In the data rows, the value 128 means zero.
Some points:
(105 102 90 112 156 98 116 115 178 107 198 159 110 118 198 186 151 87 103 149 122 189 134 172 150 112 139 146 101 87 131 133 132 129 175 133 132 114 182 122 110 117 162 152 176 137 125 121)
(140 96 95 166 116 106 187 144 155 91 155 60 131 142 105 109 176 60 154 160 106 98 141 93 123 122 125 136 170 86 114 143 145 144 116 96 89 207 161 97 132 222 126 130 84 133 137 129)
(172 109 92 155 140 106 162 75 132 139 105 129 120 182 117 108 143 129 129 128 86 106 217 109 95 148 140 144 132 122 177 96 142 91 142 125 96 69 125 132 140 142 118 85 164 91 128 74)
(111 98 149 115 69 225 148 176 95 144 119 149 158 143 117 147 167 84 132 113 85 89 124 134 139 108 180 76 118 125 83 105 107 92 110 91 83 145 152 130 89 128 171 167 136 103 116 176)
(193 157 71 148 152 109 118 196 102 138 103 81 164 132 54 119 124 119 99 133 114 115 121 102 157 150 200 77 105 92 152 110 138 157 166 176 109 88 121 134 160 109 112 58 151 83 68 116)
(101 150 184 110 144 109 152 84 170 138 83 151 99 104 67 179 122 107 200 150 154 97 94 100 146 100 137 194 129 161 94 110 194 145 144 176 72 94 131 144 85 98 124 98 131 99 163 178)
(180 185 143 125 107 128 106 139 103 131 125 137 40 96 156 106 129 129 205 102 143 138 137 221 196 135 178 112 187 131 104 106 131 128 135 108 142 131 117 115 178 155 193 166 138 139 157 106)
(145 127 106 113 81 156 132 209 101 201 147 159 176 145 104 140 160 80 167 145 93 124 147 131 89 130 156 117 142 125 140 130 108 155 92 103 96 165 168 140 69 101 150 122 109 122 154 147)
(78 142 147 123 153 100 125 101 101 193 168 119 113 172 170 124 106 135 188 114 143 119 91 133 136 123 146 127 71 90 144 111 109 161 109 118 128 122 119 90 100 151 193 94 89 110 102 100)
(133 203 62 112 153 178 171 170 116 109 169 136 75 154 81 118 156 153 84 142 147 101 170 125 151 129 91 153 122 155 149 113 65 121 101 139 158 90 132 127 138 123 156 105 128 118 148 149)
(151 137 108 129 130 98 110 148 112 91 110 159 151 140 125 170 148 112 119 122 102 160 157 94 127 106 101 89 110 202 81 146 118 174 81 201 94 194 174 149 107 148 147 168 57 118 147 68)
(122 119 188 123 174 186 143 152 110 107 149 137 113 123 137 93 57 164 147 147 114 85 134 89 128 60 215 122 155 107 159 175 123 138 117 168 73 142 103 160 162 130 81 125 143 142 156 117)
(74 137 111 117 92 103 65 94 130 140 67 137 137 116 107 166 107 180 141 156 87 140 165 100 97 88 103 118 155 130 167 128 137 110 162 123 174 182 106 121 147 142 153 115 151 125 71 200)
(144 119 181 139 138 113 55 91 191 144 121 100 119 70 127 181 197 139 132 118 139 94 94 120 99 163 146 150 135 94 101 51 119 153 75 177 84 84 146 198 155 126 143 78 98 166 187 147)
(90 191 189 176 163 130 103 111 132 180 154 111 138 161 141 146 113 69 130 126 160 155 115 134 169 126 98 90 112 130 154 158 105 125 108 98 134 92 156 94 83 148 126 114 125 129 71 81)
(150 149 131 142 132 151 188 161 127 172 170 112 187 164 97 176 160 139 126 113 54 93 137 154 106 133 141 71 133 127 99 126 138 152 94 80 125 185 143 160 92 83 122 132 123 127 144 136)
(159 134 127 170 121 156 155 124 136 98 192 105 68 135 112 139 124 153 87 95 164 167 122 79 131 145 112 140 106 162 131 159 64 104 59 98 142 172 130 113 147 69 152 113 131 94 119 188)
(114 156 151 134 141 118 139 109 113 174 132 141 91 146 172 148 110 127 164 126 174 116 100 141 155 128 95 38 102 99 176 105 106 158 117 103 114 114 140 88 135 126 112 140 132 122 113 109)
(149 116 112 135 110 183 139 110 119 85 138 36 134 108 55 152 153 129 170 185 126 124 101 82 99 154 156 137 115 128 161 120 145 124 106 160 199 197 181 128 111 130 93 168 98 88 131 58)
(142 116 112 163 86 183 161 111 186 116 110 166 127 102 165 163 145 122 78 51 158 169 114 104 105 139 176 117 142 84 158 144 168 179 145 155 183 81 103 131 97 119 118 118 156 117 117 114)
(121 77 142 134 161 102 121 144 130 143 93 185 160 125 101 94 147 118 133 82 151 133 166 111 180 156 115 156 189 90 162 92 141 59 154 132 169 126 153 167 154 125 121 150 35 119 139 113)
(111 135 112 87 153 97 72 222 138 150 125 132 154 112 142 106 164 147 150 145 126 129 118 125 106 138 91 139 130 116 89 144 163 151 97 127 133 138 97 122 150 116 112 135 166 79 44 132)
(119 43 123 168 146 92 138 118 82 138 97 149 162 105 117 136 153 137 112 57 152 124 179 107 189 122 95 153 150 118 180 83 150 77 146 154 144 135 115 190 147 84 139 157 101 123 132 107)
(69 87 87 126 104 123 133 139 155 31 126 84 146 181 138 134 35 114 141 88 154 100 169 171 142 176 86 169 90 116 102 142 122 178 142 88 102 138 184 129 168 147 119 124 163 85 155 142)
(116 107 110 138 164 112 68 137 126 162 75 156 146 104 112 135 141 174 89 193 168 127 134 126 126 96 128 125 144 98 87 148 169 134 143 82 153 164 94 112 124 172 130 116 147 74 114 179)
(57 164 139 160 135 91 68 218 113 106 138 105 119 172 105 152 183 142 106 123 133 175 125 118 97 114 141 124 118 127 102 111 169 123 132 112 126 129 50 78 177 119 105 130 144 130 109 149)
(199 91 150 92 127 150 58 86 112 155 107 141 149 172 130 148 131 161 58 111 95 132 105 103 106 149 111 118 139 104 162 107 203 120 144 149 146 132 86 88 153 184 116 107 134 116 150 166)
(165 161 118 84 175 134 113 74 155 88 91 178 181 82 144 89 133 76 112 105 128 134 133 111 132 158 149 113 89 96 173 93 177 128 82 117 136 158 60 70 106 102 116 127 157 151 198 137)
(150 112 168 174 152 142 142 177 131 137 88 147 77 68 149 147 106 167 162 84 79 152 149 152 131 101 156 173 152 115 149 146 121 67 119 177 86 133 133 147 97 134 63 99 148 152 138 147)
(99 176 136 89 74 145 171 96 134 98 144 153 161 156 194 127 171 114 102 67 218 177 113 146 139 98 176 177 130 127 141 131 140 147 131 133 168 122 125 190 86 156 94 54 118 122 87 135)
(160 101 169 99 67 142 131 165 78 51 137 128 67 101 117 134 90 126 116 116 127 114 181 141 178 90 132 108 137 131 97 184 118 111 80 82 187 117 110 100 145 71 163 103 92 152 156 132)
(87 81 168 135 131 163 158 135 90 129 139 138 105 75 137 70 105 166 92 138 91 142 133 97 102 184 126 109 152 162 115 117 125 137 152 136 85 93 168 147 107 152 106 102 153 185 118 108)
(138 152 195 90 95 127 169 157 102 105 103 110 123 141 190 123 168 123 86 216 136 126 127 196 123 147 125 192 197 131 81 100 90 76 163 158 147 187 67 121 162 98 116 132 141 100 73 92)
(174 136 98 153 129 112 165 110 96 143 31 80 122 188 126 98 112 116 125 191 157 132 190 112 113 178 106 132 114 107 102 141 131 118 158 124 131 56 143 214 111 153 114 144 137 180 146 149)
(120 189 68 67 121 164 162 137 116 123 201 129 84 144 108 132 135 124 92 134 127 67 145 63 162 171 84 131 118 164 105 139 85 102 146 116 156 91 103 156 141 136 145 109 108 152 125 147)
(180 163 110 161 157 62 139 147 135 145 155 156 146 74 158 112 68 99 120 135 84 126 37 118 107 75 69 100 140 186 137 129 67 90 72 93 180 84 136 142 108 152 92 143 119 112 131 192)
(138 175 81 87 124 121 138 65 195 128 71 74 150 94 175 61 152 137 106 88 157 159 132 153 106 85 121 116 137 141 157 142 175 78 129 126 121 150 117 87 74 58 130 117 137 132 174 123)
(112 65 111 124 165 146 111 77 99 122 120 83 144 127 96 104 109 132 125 137 127 154 114 163 111 153 167 161 125 179 106 157 46 169 123 129 118 49 104 127 119 101 79 166 98 140 123 183)
(113 149 147 127 103 95 121 96 118 190 142 132 82 130 163 143 95 134 134 115 170 83 102 162 166 153 149 78 88 120 162 132 122 132 115 128 120 128 132 92 135 172 146 170 132 118 122 111)
(123 125 131 161 116 160 153 120 72 119 135 140 155 87 116 83 82 207 139 118 99 149 104 124 106 125 129 175 106 74 75 136 107 119 145 145 96 108 120 124 138 117 106 182 122 200 129 110)
(137 108 107 110 139 114 125 97 155 84 122 134 149 177 81 129 45 110 142 147 115 126 156 107 107 177 140 138 195 117 176 87 168 78 139 96 89 75 94 108 107 133 132 128 114 85 131 54)
(132 162 110 129 96 105 107 111 151 122 143 135 136 142 150 159 117 137 139 103 139 158 102 148 175 136 106 173 78 110 123 96 112 192 184 58 146 118 206 128 134 78 101 166 196 148 135 111)
(103 78 109 93 109 105 96 179 140 174 124 92 182 111 85 126 155 158 128 141 153 143 90 143 119 90 74 97 121 129 98 173 112 116 122 132 121 146 70 135 158 157 142 113 187 92 110 131)
(91 100 165 118 131 177 147 132 116 124 164 132 157 67 136 76 102 175 128 179 101 151 130 121 112 154 121 137 95 153 118 135 116 135 161 115 74 106 117 141 126 158 115 160 102 187 145 114)
(132 57 75 165 103 100 115 84 140 91 154 162 136 163 138 105 150 165 163 166 132 100 112 160 183 159 141 169 128 212 112 152 80 150 113 144 149 75 105 113 99 103 98 113 106 119 132 205)
(118 131 169 124 89 96 132 105 154 189 146 135 87 166 151 107 104 129 161 121 138 113 113 151 200 121 131 96 106 127 157 101 106 151 119 172 148 128 121 85 133 168 161 172 158 137 126 107)
(131 106 95 151 130 162 128 81 114 127 144 136 84 133 131 158 134 84 120 130 106 156 162 121 113 119 112 99 125 183 19 134 143 131 91 164 142 218 145 110 147 121 97 116 86 164 147 63)
(159 112 186 131 142 105 117 176 100 96 136 140 118 91 98 68 124 146 120 117 123 107 140 152 74 98 106 139 97 154 143 104 87 113 209 95 134 164 134 180 65 133 100 165 106 193 105 99)
(73 160 114 113 106 122 82 109 156 125 64 106 97 166 127 96 144 120 80 137 81 144 85 168 86 102 72 122 117 135 167 162 171 140 119 101 126 159 109 144 214 129 164 101 95 167 83 142)
(139 152 172 103 172 93 158 121 157 122 104 124 167 116 130 166 104 128 188 134 163 40 70 110 36 98 138 155 133 180 135 153 171 134 150 168 115 130 187 84 186 115 194 105 132 165 123 135)
(110 134 114 129 154 129 114 96 156 114 195 150 131 105 173 141 121 49 101 135 130 175 98 133 102 106 98 100 144 84 121 187 149 132 198 149 155 105 151 125 119 116 162 176 177 83 176 101)
Along one direction, these points spread out more than along any other. Take the direction at right angles to it along which they spread out most. Go by this last direction. How far along it is each point below, from 0 to 99? The average is 50, and the first point in the table lies past the average. One standard deviation of the points above along it is 16.
(73 160 114 113 106 122 82 109 156 125 64 106 97 166 127 96 144 120 80 137 81 144 85 168 86 102 72 122 117 135 167 162 171 140 119 101 126 159 109 144 214 129 164 101 95 167 83 142) 36
(103 78 109 93 109 105 96 179 140 174 124 92 182 111 85 126 155 158 128 141 153 143 90 143 119 90 74 97 121 129 98 173 112 116 122 132 121 146 70 135 158 157 142 113 187 92 110 131) 41
(120 189 68 67 121 164 162 137 116 123 201 129 84 144 108 132 135 124 92 134 127 67 145 63 162 171 84 131 118 164 105 139 85 102 146 116 156 91 103 156 141 136 145 109 108 152 125 147) 73
(138 175 81 87 124 121 138 65 195 128 71 74 150 94 175 61 152 137 106 88 157 159 132 153 106 85 121 116 137 141 157 142 175 78 129 126 121 150 117 87 74 58 130 117 137 132 174 123) 30
(78 142 147 123 153 100 125 101 101 193 168 119 113 172 170 124 106 135 188 114 143 119 91 133 136 123 146 127 71 90 144 111 109 161 109 118 128 122 119 90 100 151 193 94 89 110 102 100) 65
(69 87 87 126 104 123 133 139 155 31 126 84 146 181 138 134 35 114 141 88 154 100 169 171 142 176 86 169 90 116 102 142 122 178 142 88 102 138 184 129 168 147 119 124 163 85 155 142) 61
(74 137 111 117 92 103 65 94 130 140 67 137 137 116 107 166 107 180 141 156 87 140 165 100 97 88 103 118 155 130 167 128 137 110 162 123 174 182 106 121 147 142 153 115 151 125 71 200) 26
(172 109 92 155 140 106 162 75 132 139 105 129 120 182 117 108 143 129 129 128 86 106 217 109 95 148 140 144 132 122 177 96 142 91 142 125 96 69 125 132 140 142 118 85 164 91 128 74) 28
(140 96 95 166 116 106 187 144 155 91 155 60 131 142 105 109 176 60 154 160 106 98 141 93 123 122 125 136 170 86 114 143 145 144 116 96 89 207 161 97 132 222 126 130 84 133 137 129) 58
(150 149 131 142 132 151 188 161 127 172 170 112 187 164 97 176 160 139 126 113 54 93 137 154 106 133 141 71 133 127 99 126 138 152 94 80 125 185 143 160 92 83 122 132 123 127 144 136) 67
(199 91 150 92 127 150 58 86 112 155 107 141 149 172 130 148 131 161 58 111 95 132 105 103 106 149 111 118 139 104 162 107 203 120 144 149 146 132 86 88 153 184 116 107 134 116 150 166) 16
(137 108 107 110 139 114 125 97 155 84 122 134 149 177 81 129 45 110 142 147 115 126 156 107 107 177 140 138 195 117 176 87 168 78 139 96 89 75 94 108 107 133 132 128 114 85 131 54) 27
(105 102 90 112 156 98 116 115 178 107 198 159 110 118 198 186 151 87 103 149 122 189 134 172 150 112 139 146 101 87 131 133 132 129 175 133 132 114 182 122 110 117 162 152 176 137 125 121) 58
